Turns in one plane each, and the order they were made in; the first pair answered
Kad (before => after):
+0.58; +0.17; +0.11; -0.80; -0.57; +0.72; +0.75; -0.61; +0.01; -0.28; -1.33; +0.18; +1.47; +2.09; -0.91 => +0.36; +0.64; -1.81; +0.22; -0.17; +0.02; -1.16; -0.06; +1.23; +0.47; +0.15; +1.27; +1.39; +0.49; -0.51
-0.33; +0.91; -0.33; -1.00; +1.69; -0.37; +1.58; -0.20; -0.95; -2.36; +1.39; +1.36; +0.15; +0.37; +1.75 => -0.15; +1.76; +0.08; -0.26; -0.23; -1.81; +1.93; -0.66; +1.06; -2.73; -1.55; +1.24; -0.91; +0.41; -0.78
-0.69; -0.82; +0.74; -0.90; -0.35; +0.46; +0.38; -0.12; -0.24; -0.23; -0.22; +0.36; -0.19; +0.51; -1.44 => -0.62; -0.23; +0.13; -0.28; -0.17; -0.18; -0.77; +0.13; +0.69; +0.51; +0.84; +1.23; +0.14; -0.22; -0.95
-1.34; +0.07; +0.44; -1.35; -0.15; +2.27; -0.39; +0.05; -0.76; -2.08; +1.94; -1.34; +0.60; -1.88; -0.02 => -0.74; +1.51; +0.69; -0.99; -1.53; +0.54; +0.05; -0.11; +0.96; -2.11; +0.22; -0.98; +0.35; -1.75; -2.84
Fis (before => after):
-0.46; +1.35; -0.15; +0.72; +0.55; -1.35; -0.77; -1.72; -0.01; -0.40; -0.58; +0.97; -0.28; +0.03; +0.37 => -0.56; -0.77; +0.83; +0.20; +1.20; +0.09; +0.42; -0.50; -1.70; +0.10; +0.91; -0.83; +1.16; +0.87; +1.69
+0.82; -0.42; +0.21; -1.83; +1.10; +1.69; +2.82; +0.17; -2.10; -0.82; -2.12; -0.99; -0.10; +1.06; +0.32 => +1.13; -0.28; +3.03; +0.70; -0.92; +0.37; +1.80; -1.18; +2.90; -0.11; -1.16; -0.92; -0.30; -1.08; -1.42
-0.56; -0.61; +0.15; -1.10; +1.12; +1.69; +0.15; -0.14; -2.14; -0.17; +1.32; -0.05; +0.79; +0.82; +1.87 => +0.43; +0.90; +1.88; +0.93; -0.53; +0.14; -0.77; -1.22; +2.45; +0.22; +2.17; +0.82; +0.20; -1.50; +0.49
+1.36; +0.90; +1.92; +0.80; +0.07; -0.21; +1.51; -1.23; +1.55; -1.60; -2.66; -0.94; -0.76; +1.12; -1.37 => +1.06; +0.44; +0.81; -0.51; +0.77; +0.65; +2.17; -0.63; -0.58; -1.58; -2.84; -1.11; -0.29; +2.75; -0.07
Kolim (before => after):
+0.04; -0.45; +1.33; -0.10; -1.23; +0.39; +0.32; +0.39; +0.27; +0.47; -0.90; -0.78; +0.49; +0.96; -1.18 => -0.02; +0.85; +0.35; -1.05; -0.94; -0.07; +0.96; -0.47; -0.13; -0.62; -1.34; -0.06; +0.07; +0.24; -0.85
-0.79; -0.51; +0.33; -0.41; -0.56; -0.03; -0.46; -0.22; +0.30; -0.33; +1.53; +1.61; +0.40; -0.75; +0.73 => -0.49; -1.42; +0.30; +0.02; -0.71; -0.11; -0.17; +0.60; -0.72; +0.42; +1.42; +1.16; +0.71; -0.15; +1.13
+0.44; -0.52; +0.49; -1.59; +1.13; -0.52; +0.62; +1.04; -1.78; +0.49; +0.07; -1.90; +0.50; -0.37; -1.74 => +0.43; +1.62; +0.08; -1.98; +1.33; -1.07; +0.10; -1.09; -0.87; -1.72; -0.07; -0.10; -0.69; -1.10; -1.24
-0.13; +0.67; -2.02; -0.44; +0.03; -1.54; +0.38; +1.26; -1.38; +1.00; -2.17; -0.29; -0.92; +2.08; -1.48 => +0.11; +2.02; -1.06; +0.31; -0.16; -2.80; -0.77; -0.72; +1.03; -0.02; -1.45; +1.48; -1.29; +0.36; -1.34
Now pairs of rows:
Each pair is 2 to 3 turns apart.
-0.40; -0.28; +0.71; -1.58; -0.41; +0.55; +1.29; -0.82; -1.92; -1.90; -1.55; -1.49; +0.47; +1.11; +0.20 => -1.43; +1.52; -2.15; -0.18; -0.12; -1.73; -2.19; -0.07; +0.46; -0.94; +0.46; +0.81; -0.02; -0.55; +0.36 => Fis Fis Kad
-0.61; +2.17; -2.01; +0.26; +0.78; -1.39; -2.20; +0.07; +0.63; +0.06; +0.62; +3.00; -0.86; -0.89; +0.59 => -0.57; -0.04; -2.73; -0.76; +2.28; +0.22; -1.40; +1.08; -2.34; +0.24; +1.29; +1.82; -0.23; +0.65; +1.85 => Fis Fis Fis
-0.07; +2.08; -0.09; -0.95; -1.84; -2.49; -4.25; -0.56; +0.85; -0.96; +0.86; +2.59; +1.02; -1.86; -1.69 => +0.58; +1.11; +0.96; -1.70; -2.96; -1.58; -0.48; +1.30; -2.26; -0.68; -2.75; +0.39; +1.22; +1.05; -3.98 => Fis Kad
-0.17; -1.12; -2.19; -0.96; +2.27; +0.86; -1.07; +1.32; -3.36; -0.08; +1.25; +0.02; +0.44; +0.66; +2.68 => -0.22; -3.12; -0.44; -0.45; +1.22; +1.08; +0.20; +2.41; -3.09; +1.37; +0.11; -1.72; +0.89; +1.40; +1.02 => Fis Kolim
+1.64; -3.74; -0.53; +0.94; +0.71; +1.84; +0.93; +4.07; -2.63; +1.66; +0.42; -1.66; +0.49; -0.72; +0.08 => +0.85; -0.76; -3.89; -0.52; +1.75; +0.86; +0.54; +3.46; -4.38; -0.53; -1.16; -0.31; -0.37; +0.27; +0.50 => Fis Fis
-0.50; -1.34; -1.41; +2.70; +0.56; -1.20; -2.32; +2.06; +2.57; +3.13; +3.03; -0.51; -0.19; -0.75; -0.31 => +0.28; -0.40; +0.62; +3.04; -2.00; -2.39; -0.17; +1.59; +3.37; +2.32; -1.12; -1.31; -0.87; -0.31; -4.09 => Kad Kad
+0.74; +0.77; +4.04; +0.90; +0.57; +4.18; +3.34; -0.64; -1.39; -0.62; +0.86; -2.44; +1.30; +2.28; +2.38 => +0.52; +6.25; +0.84; +0.43; +0.46; -0.12; +0.48; -2.63; +0.35; -3.51; -0.44; +1.47; -1.37; +1.37; +2.11 => Kolim Kolim Fis
+0.89; -0.41; -1.38; +0.07; +1.68; +0.45; +1.84; +0.35; -1.49; +0.56; -0.56; -3.16; -0.38; +0.86; +0.69 => +1.41; +0.38; +1.06; +1.03; -0.32; +0.23; +2.52; -1.56; +1.01; +0.12; -0.99; -3.28; -0.17; -0.01; -0.61 => Fis Kad Kad
-0.62; +2.21; -1.60; +1.79; -0.64; -2.76; -3.86; +0.54; +3.19; +0.86; +1.31; +1.47; -0.92; -2.08; -0.76 => +0.00; -2.20; -0.64; -1.24; +1.76; +2.22; +0.48; +2.54; -4.35; +1.71; +0.84; -2.26; +1.02; +2.09; +1.82 => Kolim Fis Kad
-0.24; -2.34; -1.53; +0.51; +1.46; +1.36; -0.70; +1.17; +0.81; +3.18; +3.05; -0.87; +1.04; +0.58; +0.31 => -0.51; -0.06; -3.33; +0.02; +2.40; +0.07; -1.89; +0.16; +0.52; +1.68; +2.87; +0.86; +0.05; +0.20; +1.45 => Kad Fis Kad
-0.82; +0.37; -2.65; +0.08; +1.45; -0.74; -2.25; +1.51; -1.77; +0.65; +2.63; +1.67; +0.81; +0.40; +1.92 => +0.02; +0.33; +0.57; +2.01; -1.76; -1.98; -1.60; +0.75; +2.61; +1.27; +0.82; +0.78; +0.48; -1.63; -1.94 => Fis Kad Kad
-0.26; +1.44; -0.96; -0.92; +0.49; -0.01; -1.71; -1.03; +1.06; -1.25; +2.34; +1.67; -0.21; -1.22; +1.80 => -0.36; -0.16; -0.39; +1.81; -0.74; -0.90; -1.75; +0.97; +2.38; +2.03; +1.35; -0.09; -0.06; -0.91; -1.11 => Kolim Kad Kad
+0.10; -0.98; -2.18; -0.08; +1.05; +0.43; +0.19; +2.28; -1.59; +1.90; +0.60; -0.81; +0.47; +1.33; +0.22 => +0.18; +2.07; -0.97; -0.26; -0.64; -1.09; +0.44; -0.74; -0.27; -1.31; -1.96; +0.82; -0.96; +0.24; -1.73 => Kad Kolim
+2.44; -2.15; +1.65; +3.50; +0.02; -1.37; -1.55; +2.72; +2.68; +4.99; +0.48; -3.32; +2.56; -0.38; -3.87 => +1.75; -1.58; -2.22; -1.35; +4.15; +1.45; -0.10; +3.30; -5.20; +2.44; +0.60; -2.32; +2.39; +2.96; +1.11 => Kad Fis Fis
-0.97; +0.01; -3.27; -0.17; +1.74; +0.90; -0.78; +2.44; -4.43; +1.65; -0.49; +0.10; -0.09; +1.81; +0.51 => -1.02; +3.20; -0.08; +1.92; -0.74; -1.40; -2.64; -2.07; +2.77; -0.55; +1.00; +2.33; -0.69; -3.16; -0.48 => Kolim Fis Fis
-0.20; -0.67; +2.41; -0.99; -0.33; +0.59; +0.39; -0.81; +2.68; +0.64; +1.93; -0.67; +0.36; -1.90; +0.87 => -0.32; +0.38; +0.14; -2.66; +1.37; +1.01; +1.36; +0.24; -2.42; -0.62; -0.67; -0.26; -0.23; +1.22; +1.29 => Kolim Fis Fis
+0.80; +0.95; -0.72; +1.11; +0.39; -0.66; -0.55; -3.32; -0.56; -1.54; -2.11; +1.90; -0.02; -0.98; -1.92 => +1.12; -0.94; +1.86; +1.39; -0.14; +0.69; +0.99; -2.69; -0.22; -0.49; -1.32; -0.22; +0.93; -0.99; -1.93 => Kad Fis Kad
+0.45; -1.18; +2.58; -0.06; -0.50; +0.95; +2.57; +0.20; -1.19; -0.03; -2.11; -1.99; +1.37; +0.86; -2.41 => -0.59; +0.82; -4.18; +0.07; +1.42; -1.45; -1.56; +2.15; -1.45; +1.24; +0.31; +0.71; +0.39; +0.14; +0.02 => Kad Fis
+0.15; -4.31; +1.09; +1.66; -0.35; +0.32; +1.60; +1.25; -0.47; +1.74; +0.19; -1.91; +0.53; +1.69; -1.68 => -0.28; +1.62; -1.28; -0.33; +0.13; -1.90; -0.08; -3.47; -0.65; -3.77; -0.43; +2.96; -1.22; +0.88; +0.08 => Fis Fis Kolim
-0.18; -2.11; +0.28; -0.77; +1.94; +1.54; +0.13; -1.12; +0.40; -0.91; +3.11; +1.73; -1.08; -0.10; +1.83 => +0.42; -0.36; +0.88; +0.14; +0.33; -0.67; -0.15; -2.08; +2.94; -1.78; +1.33; +2.30; -2.20; -1.24; -0.58 => Fis Kad Kad
-0.16; -4.53; +1.38; -0.11; +3.13; +3.33; +0.44; +1.49; -2.73; +1.28; +4.02; +0.23; -0.50; +0.43; +2.95 => -0.59; -2.82; -1.08; +2.84; +2.11; -0.71; -3.66; +1.85; +1.71; +3.18; +4.57; +1.84; -1.80; -1.85; +1.37 => Kad Kad
+0.05; -1.76; -0.69; -0.15; -0.80; -0.04; +1.38; +2.43; -1.16; +3.84; +2.85; -0.75; -0.80; +2.09; +2.19 => -0.16; +1.33; -3.16; +0.77; -1.32; -2.81; -0.68; +1.74; +1.21; +3.13; +1.22; +1.70; -2.36; +1.02; +0.71 => Kad Kad Fis
+0.87; -2.68; +0.16; -1.74; +1.87; +2.19; +2.33; -0.12; -2.76; +0.02; +0.70; -1.27; +0.82; +1.15; +1.72 => +0.25; -1.93; -3.33; +0.49; +1.88; -0.63; -1.63; +1.96; +0.15; +1.91; +1.86; +0.35; +0.67; -0.47; +1.29 => Kad Kolim Kad
-0.50; -2.82; +2.01; +0.28; -0.22; +0.75; +0.52; +0.23; +1.25; +1.27; -0.63; -0.66; +1.40; -0.58; -1.74 => -0.63; -1.60; -1.26; +0.06; +0.53; -0.37; +0.35; +1.81; -0.06; +1.46; -2.76; +0.31; +0.54; +0.82; -2.57 => Fis Kolim Kolim
-0.89; +1.47; -0.49; +0.91; -0.84; -1.65; -0.67; -1.78; +1.59; -0.09; -2.33; +0.92; -0.99; -1.87; -2.04 => -1.18; +1.08; -2.02; +0.60; +0.63; -1.01; -2.86; -1.26; +1.14; +0.81; +0.94; +0.86; -0.51; -2.42; +0.77 => Kad Kad Kad
-1.07; +0.46; -1.20; -1.39; +1.18; +2.04; -0.45; +0.24; -2.54; -1.83; +2.52; -0.51; -0.64; -1.55; +2.92 => -0.30; +0.03; +1.16; -1.85; -0.32; +2.18; +2.55; -0.63; -2.98; -2.94; -0.56; -0.96; -0.70; -0.38; +0.84 => Kad Kad Kad
+1.01; -3.33; -0.36; +0.01; +0.40; +1.97; +1.05; +3.10; -1.65; +1.81; +1.87; -2.11; -0.03; +0.67; +0.45 => +0.86; -2.67; -1.43; +1.15; +0.71; +0.16; -0.76; +3.73; +0.56; +2.64; +2.35; -1.52; -0.86; -0.37; -0.11 => Kad Kad
+1.97; +0.29; +1.56; -0.59; -0.42; +2.49; +0.53; -2.91; -0.59; -2.13; -1.03; +1.32; +1.82; +2.28; +1.77 => +0.94; +1.23; -3.01; +1.45; -0.68; -1.38; -2.83; +0.28; +0.65; +1.01; -2.74; +2.09; +0.52; +2.53; -1.50 => Kad Kolim Fis
